Each row has a name. Each piece below is followed by the name of the row it came from, unless a question asks for something else. Each question is about the rows just above it. Places in a row count from 1.

[ 1.87 -0.70 -0.83 -2.00] -> z720
[-0.81 -2.00 -4.97 -6.11] -> z637
[ 3.59  1.66 -0.86  0.61] -> z851
[-1.50  0.88 -4.72 -7.62] -> z598
[-0.28  0.01 -3.04 -0.36] -> z910
[ 1.50 -0.74  3.23  1.56] -> z166
[ 1.72  0.14  1.18 -2.33] -> z613
[-4.10  2.36 -8.50 -6.31] -> z890
[-4.72 -7.62] begins in row and place
z598, 3
Where does [-0.83 -2.00] start? Give its row and place.
z720, 3
Row and place where [-1.50  0.88 -4.72] starts:
z598, 1

[ 2.25  1.28  4.90 -6.32  2.25  1.29  4.90 -7.21] : z428
[ 5.92 -4.01 -5.61  5.01 -3.31  1.93  1.06  6.68] : z166
[ 5.92 -4.01 -5.61  5.01 -3.31  1.93  2.10 -5.40] : z851
[-2.17  3.89 -4.54 -6.32  2.25  1.29  4.90 -7.17] : z910
[-2.63  3.27 -4.47 -5.78  4.27  0.01  2.56  3.46] : z890
[ 1.13 -0.19 -3.47  3.52 -3.74 -1.81  2.35 -1.49] : z151
Row and place where [-0.19 -3.47] starts:
z151, 2
The row with [-2.17  3.89 -4.54 -6.32  2.25  1.29  4.90 -7.17] is
z910
Row and place where [ 3.27 -4.47 -5.78  4.27  0.01  2.56  3.46] starts:
z890, 2
Row and place where [-3.31  1.93  2.10 -5.40] starts:
z851, 5
find: [ 2.25  1.28  4.90 -6.32  2.25  1.29  4.90 -7.21]
z428

[ 0.61 -3.42 -1.82  1.17  0.90  2.70 -1.12 -0.33  3.34  1.90  4.21 -2.90
 -1.66 -1.75 -1.21  2.71  1.61  0.97 -0.13  6.89  0.20] -> z571
[ 1.00 -2.44 -1.87  2.06 -0.29  2.82  0.37 -0.27  1.31  1.37  3.34 -3.19
  2.93  0.31  6.89 -0.13  0.97  2.71 -1.21  1.61 -1.39] -> z613
[-0.49 -2.13 -0.42 -3.00  1.80  0.86 -3.18 -0.10  4.38  1.27  2.58  0.07
  2.31 -1.63  2.34  0.98  1.73  2.75 -3.04  2.94 -2.28] -> z598
[-1.16  1.07  1.15 -3.46  1.52 -1.78 -1.76  0.03  0.95 -0.27 -1.22  2.65
  3.60 -0.26  6.25  0.00  1.65  2.72 -1.81  2.05 -2.27] -> z166
[ 1.00 -2.44 -1.87  2.06 -0.29  2.82  0.37 -0.27  1.31  1.37  3.34 -3.19
 -2.17 -0.65 -6.53  0.49 -0.44 -1.83  0.29 -0.78  0.80] -> z890
[4.38 1.27] begins in row and place
z598, 9
Where does [ 6.89 -0.13  0.97  2.71 -1.21  1.61] start? Give its row and place.
z613, 15
Where do [ 1.00 -2.44 -1.87  2.06 -0.29  2.82  0.37 -0.27  1.31  1.37  3.34 -3.19
 -2.17 -0.65 -6.53  0.49 -0.44 -1.83  0.29 -0.78  0.80] appear?
z890
[ 0.86 -3.18 -0.10  4.38] begins in row and place
z598, 6
Where does [ 0.86 -3.18 -0.10  4.38  1.27] start? Give its row and place.
z598, 6

